In the data rows, 128 means zero.
Here are some points:
[161 173 115 137 157  85 140 121  99 181  89 177 102 162 151 124  55  82
 117 180 110]
[ 83  52 175 146  65 184 141 162 222 127 127   0 203 109 119 197 255 181
 134   0 138]
[143  87 173 140 116 161 142 111 177 114 106 103 159 131 153 141 191 127
 147  75 111]
[176 191  76 115 163 107 141 150  86 163 125 207  78 165  89 101  73 100
 122 247 123]
[148 169 124 131 158  80 155 141  93 165 115 176  93 123 124 103  50  87
 102 190 128]
[191 200  71 131 165 127 158 158 110 159 158 188  96 172  52 113  35  88
  95 213 166]
[ 97  59 156 124 116 103 125 132 142 100 174  56 182  85 153 156 177 184
 119  73 133]
[148 140 144 144 153 119 143 128 112 123 115 146  97 123  96 124  55 105
 129 181 135]
[101  27 184 152  99 184 158 122 170  82 168  11 184  93 120 163 230 160
 136  59 135]
[122 135 123 132 125  81 130 131 138 135 145 127 114 152 153 103 132 120
 134 137 133]
[122 112 175 139  95 161 132 114 186 124 113  88 192 101 118 188 186 177
 129  25 136]
[164 210 104 105 165  62 112 153  98 165 168 164 111 150  99  67  14  86
 110 232 153]
[137 167  72 134 167 145 120 155  71 157 137 181  87 153 115 134 105 108
 128 171  78]
[166 140  83 120 148  79 164 162  98 150 148 187  63 143  55  94  43  84
 122 230 180]
[104  47 137 127 133 161 130 122 173  84 152  74 178 144 140 164 200 163
 180  62 117]
[138  81 142 130 105 111 147 132 155 137 109  81 137 110  97 159 145 118
 133 121 160]
[135 207  72  99 144 113 118 137  64 133 205 193 109 154 128 116  53 130
  95 174 130]
[153 204  46 131 155 138  93 100  45 157 126 247  79 180 114 100  57  90
  90 206 134]
[ 87  56 143 128 100 176  91 121 120 110 120  73 158 145 141 168 216 138
 169  54  92]
[106  91 139 141 113 101 134 123 161 124 142  92 144 139 153 121 163 132
 139  98 130]
[118 116 131 129 109  98 130 123 170 124 133 124 133 124 149 132 156 150
 144  90 134]
[134 220  32 124 152 118 125 140  56 143 115 255   0 204  93  83  26  62
  91 236 129]
[120  89 155 130  89 135 106 122 157 141 127 107 167  67 158 100 188 131
 140  76 140]
[119 124 110 116 150 105 145 129 110 134 121 132 129 142 123 118 115 107
 136 155 102]
[114 149 154 105 123 103 124 124 184 136 148 139 121 108 136  94 125 132
 114  85 165]
[113  71 172 128  66 151  91 109 195 130 132  69 205 102 144 145 242 194
 162  16 136]
[152 164 153 116 150 134 143 109 136 123  93 140 138 133 149 112  85  72
 110 144 137]
[106 118 179 139 101 133 160 121 175 106 119 115 121 123 160  95 175 122
 153 103 118]
[117 108 116 130 130 147 151 118 100  88 164 136 130 137 143 140 145 120
 142 148 101]
[184 218 100 136 176  72 146 130  74 196  74 234  52 169 135  89   0  42
 111 248 103]
[177 213 109 157 171  76 153 138  57 208  97 197  52 129 126 100   8  50
  99 235 119]
[150 105 163 152 129 158 126 127 153 122 102 119 162 140 144 138 169 125
 147 108 127]
[123 136  85 127 127 173 101 108  88 138 132 168 145 147 126 153 160 136
 117 105 126]
[130 135 112 124 130  95 154 130 149 122 127 159 142 130 163  95 119 114
 134 125 145]
[121 108  95 128 119 148 122 158 148 116 121  72 174  92 181 136 176 172
 113 120 108]
[163 192  83 140 170 123 143 155  66 154 118 251  56 152  87  92  64 112
 123 255 129]
[135 142 130 122 143  85 124 146 128 143 121 138  85 124 117 130  82 127
 148 157 128]
[ 60  76 190 143  87 169 147 142 186  96 125  28 228  67 162 172 255 211
 107   0 118]
[147  77 170 137  97 137 104  99 173  89  63  90 177  87 142 128 134 136
 175 111 122]
[ 97  58 172 156  80 139 115 100 185 100 114  44 180  89 155 141 218 175
 133  53 142]
[ 94  38 186 140  92 138  85  99 177  81 115  25 222  75 163 200 203 187
 161  68 126]
[152 164 132 139 120  93 107 123 111 162 124 150 120 108  89  97  88 120
 102 150 158]
[ 90  93 115 135 137 130  88  96  88 108 172 149 150 142 122 155 148 156
 136 109 152]
[127  94 147 133 110 122 129 113 148 103 102  94 204  79 151 122 157 141
 130 120 134]
[114 142 167 138 113 130 101 131 136  99 150 131 158 100 109 117 130 140
 155  98 143]
[105  64 145 126 120 144 128 113 163  98 156  87 174 123 176 175 200 179
 147  81 134]
[116  83 132 140 110 143 113  99 151 103  99  74 171  96 175 132 149 144
 121  94 126]
Then 24 other points, each followed by its number:
[136 147  96 114 156 102 127 138 122 140 123 158  78 172 131 110  98 105
 141 179 101] 0
[124 141 132  94 133 160 141 123 107  96 167 118 141 154 136 180 118 156
 107 131  95] 1
[114  88 156 132 133 182 147 125 177 102 136  70 185  98 177 178 183 157
 128   0 103] 2
[112 121 119 100  75  89 119 124 104 116 162 126 122 107 113 119 109 147
 148 112 139] 3
[132 134  99 129 133 138 113 135 100 123 125 202  89 167  93 111 102 134
 171 190 130] 4
[126 125 189 140 143 130 143 127 146  88 121 141 130 126 129 111 114 139
 135 128 120] 5
[143  82 167 147 107 179 125 141 202 117 143  43 158 140 105 176 165 169
 154  67 148] 6
[133 164 108 128 125 119 121 138  76 123 131 210  97 155  88  96 109  97
 151 184 129] 7
[152 223  86 125 137  51 153 151 114 152  89 197  97 123 125  52  29  83
 101 245 142] 8
[ 82   0 196  86  72 150 113 124 255  85 103   0 222  71 175 200 255 210
 177   0 120] 9
[106 103 169 125 127 143 156 134 178  96 125  62 142 137 150 106 180 129
 116 125 137] 10
[ 87  49 185 134  82 183 135 152 205  88 157  17 247  71 141 188 239 175
 176   0 131] 11
[145 174 106 134 145 131 138 123  97 114 148 163  68 171 134 103  76  83
 146 173  92] 12
[128 138 164 131 155 126 151 124 155  84 129 157 169 110 128 118  96 132
 143 124 146] 13
[104 106 119 144 109 202 113 129 118 112 116 145 132 143 115 155 194 157
 148 109 114] 14
[115 133 119  90 104 154 108 131 109 105 187 123 157 119 137 152 144 172
 125  86 115] 15
[114 137 102 120 143 116 138 134 118 122 160 134  70 173 129 101 127 145
 127 141 111] 16
[143 162 105 134 145  89 132 133 131 141 142 182 102 140 140 104 100 127
 142 146 150] 17
[108  41 198 123  77 186  86  96 199 108  96  19 217  77 141 194 232 165
 162   0 117] 18
[165 253  36 137 196  60 157 162  93 202 157 233  47 164  94  73   0  32
 105 224 167] 19
[192 255  29  98 181  65 139 154   0 173 124 255   0 169  99  70   0  62
 115 255 119] 20
[130 139  76 124 144 133 118 120  75 143 122 181  92 162 116 122 123 116
 111 169 121] 21
[172 197  97 119 145  94 113 123  96 141 137 191  47 194 102 102  34 126
 128 253 117] 22
[124 129 117 123 102 136 126 137  84 124 178 115  80 137 124 129 121 152
 122 135 101] 23
Which of these numbered points is nearest to each point below, ignoring the direction in which the first points spread most? Its number follows each.
[ 99  70 137 107 115 155 115 118 122 101 134  86 173 119 135 176 196 174
 138  98 122] > 21
[160 185 114 126 149 120  99 118 117 156 107 168 109 124 111 127  67  83
 117 142 118] > 18
[120 169 101 135 121 132 108 131  91 132 171 138  78 173 153  84 137 128
 118 164  82] > 16
[143 167 141 128 172 167 126 107  68 140 149 170 111 160 138 147  98 125
 120 196  75] > 1
[115  76 155  82  97 108 103 133 207 121 112  56 165 114 161 154 164 159
 158  58 134] > 9
[ 79  71 172 123  96 167 114 126 133 100 135 108 183 109 105 150 210 153
 166  80 122] > 7
[123 116 103 111 130 109 124 134 131 136 113 130  94 159 123 130 134 125
 146 143 109] > 0
[169 232  57 143 188 101 154 125  49 137 144 240  25 204 119  70   0  40
 126 255 103] > 12
[101  63 191 142  68 158 126 105 173 106 114  19 189  81 142 190 207 172
 119   0 138] > 18
[102  85 185 158 129 168 108 101 156  97 115  78 164 104 159 175 184 174
 143  20 107] > 2
[125 127 124 120  99 112 141 146 157 145 125  69 108 133 104 136 135 111
 108  70 129] > 19
[107 116 123 120 103 154 112 123  94 103 179 105 100 129 138 135 140 162
 130 124  97] > 23
[ 84  75 142 127 106 201 103 141 131 122 127  96 166 114 127 159 216 166
 181  64  77] > 14
[151 144 116  79 158  75 125 149 175 154 113 141  92 140 152 108  77 125
 134 148 138] > 9
[121 118 142 100  87 120 126 126  97 127 109 168 122 117 121 152 148 151
 149 151 114] > 7
[ 80   0 200 139  79 199 100 114 150  54 153  56 187 107  96 177 255 201
 214  53 105] > 4
[ 92  41 214 118  85 185 135  93 215  75  91  10 245  68 162 187 248 152
 137   0 123] > 18
[121 138 116 123 108 139 114 124  96 125 181 133  87 140 132 106  99 138
 124 144 104] > 23
[125 163 122 123 103  84 150 154 155 145  88 137 142  94 130  87 103 127
 120 159 136] > 8
[ 97  96 154 128 128 133 142 130 158  72 142  95 179  96 143 136 162 153
 121  52 145] > 13
[112  92 199 108 123 131 149 106 196 100 132  43 182 117 154 106 176 112
 126  71 128] > 10
[188 255  36  91 182  45 143 150  14 187 146 255  10 177  98  97   0  88
 105 255 102] > 20
[106  54 204 133 102 177 142  97 184  97 114  14 191 105 164 164 231 176
 103  67 130] > 10
[ 95  92 145 112  95 117 134 140 146 114 142  48 145  79 141 157 186 165
 124  52 114] > 20
[165 188 132 168 172 105 149 130  90 168 121 186  96 140 100  90  53  91
 119 224 123] > 5
[ 74  38 171  93  18 130  93 123 157  78 159  40 171  71 140 162 223 211
 179  15 125] > 3
[121 147  57 130 139 150 115 126  83 155 134 161 100 171 133 142 134 110
 100 126 117] > 21
[162 231  79 129 194 105 103 129  65 152 168 243  69 192 108  63  25  57
 127 236 117] > 12
[164 183 134 126 150 112 161 124 131 142  93 215 124 135 126 121  79 118
 134 190 132] > 13
[ 95  39 149  94 126 159 121 107 137  53 165  55 151 136 169 165 200 160
 155  31  80] > 12
[108 100  81 123 129 141 124 137 113 143 133 139 138 136 130 129 168 132
 149 110 115] > 21
[154 150 115 116 150 131 141 157 104 136 164 144 110 129  86 116  80  82
 124 157 137] > 11
[121 137 132 143 143 102 154 104  90 118 130 128 149 115 121 122  94  95
  91 152 158] > 13
[126 135 153 161 147 114 150 128 104 139 124 126 116 127 115 129  81 123
 109 160 142] > 5
[ 67  22 198 121  34 126 127 131 232  85  88   0 253  39 154 164 255 212
 169   0 119] > 8
[128  47 157 134  99 166 141 107 147  84 131 110 143 106 131 169 200 170
 179 102  98] > 4
[112 137 128 108 103 158 129 125  99 117 168 116 134 119 134 136 125 134
 122 104  92] > 15
[124  86 137  91 128 110 120 135 204 130 110  68 159 123 159 149 143 160
 145  84 141] > 9
[ 91  72 176 148 101 168  92 106 191  76 131  33 200  99 161 172 197 196
 168  48 131] > 22
[183 223 123 155 184  91 152 140  77 172 102 210  74 142  99  82  20  77
 106 238 125] > 5
[156 163  38 120 164  89 107 129  28 181 153 233  60 164 109  78  66  88
 114 232 125] > 21
[ 80  81 131 109  82 147 125 114 131  74 162 114 140 109 138 160 205 186
 137  56 133] > 15
[136 118 115 100 159 112 120 130 105 109 163 157  89 152 139 102 100 113
 169 135  93] > 12
[139 188  62 130 180 118 106 154  55 156 167 193  97 145 135 106  80 114
 125 191  99] > 15
[141 156  73 124 128 103 123 117  66 118 155 193  72 154 143 106  78  91
 127 183 116] > 12
[172 228 107 149 177  87 134 149  97 153 160 209 104 132  96  70  11  81
 121 209 144] > 13
[166 222  85 133 171 112 146 168  92 159 166 198 101 157 107  86  18  62
 118 218 136] > 11
[118 156  95 115 163 121  98 118  57 137 146 188  74 166 116 139  98 132
 116 192 116] > 21
[114 100 189 107 119 138 139 111 180  80 136  52 179 117 155  95 169 102
 124  76 135] > 10
[194 215  87 123 179 114 160 154  71 149 154 213  62 164  71  74   0  29
 112 231 141] > 11
[141 171 153 131 146 133 136 111 108 135 116 137  93 154 137  97  93 117
  80 206 148] > 10
[167 124 116 115 129 136 108 140 138 120 162 115 122 147  87 146  91 127
 130 134 155] > 6
[121 139 111 136 120 107  80 120 101 149 150 183  87 162 100  96 115 115
 158 130 141] > 7
[160 243  67 119 167  85 153 151  13 161 167 255   8 157 114  57   0  66
  90 255 101] > 23
[182 209  75 120 179 101 161 157 100 162 156 187 121 154  96 101  37  66
 118 197 127] > 11
[128  98 128 151 142 111 132 124 137 139 122  89 120 135 169 136 154 136
 149 120 101] > 0
[132 109 135  95 130 106 120 139 187 144 114  92 137 124 160 133 117 143
 135 113 149] > 9
[136 126 118 154 155 100 135 128 122 153 115 143  83 155 160 108 113 105
 137 157  96] > 0
[117 107 132 132 114 110 135 123 153 117 123 131 138 124 144 135 153 149
 156  93 133] > 17
[ 95  52 210 106  89 164 137 108 216  78 138  16 203  99 160 111 224 137
 139  21 123] > 10
[116  96 145 130 116 124 136  99 135  94  84  85 135 114 124 173 136 125
 113  76 141] > 18
[ 99  79 199 155  76 177 136 120 211  79 101  38 173 102 171 122 231 179
 131  71 113] > 10
[119 148  95  91 143  94 154 137 133 119 110 140  95 184 120 132 120 123
 108 154 120] > 0
[ 80  80 159 140  84 161 122 128 209 103 126  72 172  88 153 156 228 187
 138   0 144] > 17
[156 230  45 126 192 134 152 156  38 140 153 255  57 176  98  85  25  62
 115 253 100] > 12
[155 210  73 108 148 103 163 158  69 152 172 198  61 147 128  88  36 109
 104 216  96] > 23
[109 103 158 106  95 124 135 109 123 103 105 121 158 117 122 170 170 163
 160 122 120] > 7
[144 127 121 134 148  97 193 158  91 161 129 139 119  97 103 114  80  71
 139 169 140] > 11
[166 245   0 118 199 109 134 135  39 185 134 255  41 212 127  85  11  64
  79 249 123] > 21
[132  93 130  89 134 107 120 136 186 134 120  68 151 116 153 138 130 151
 146  91 135] > 9
[ 85  39 212 128  87 173 139 155 230  94 120   0 238  68 139 182 255 202
 170   0 112] > 11
[142 145 114 153 137 122 132 154 156 107 123 146  94 134 133  53 111 144
 125 196 133] > 10
[152 111 130 119 130 139 115 136 140 109 160  87 143 136  86 171 111 138
 139 103 164] > 6
[ 98  89 116 125 125 160 101 133  99 133 148 113 122 144 120 167 185 162
 127 108 108] > 21
[128 158  57 112 154 114 118 138  73 153 131 214  86 154 113  99 115  94
 123 161 107] > 21
[ 84  75 147 118  93 125 139 137 154 113 135  24 155  84 149 170 204 174
 129  39 118] > 20
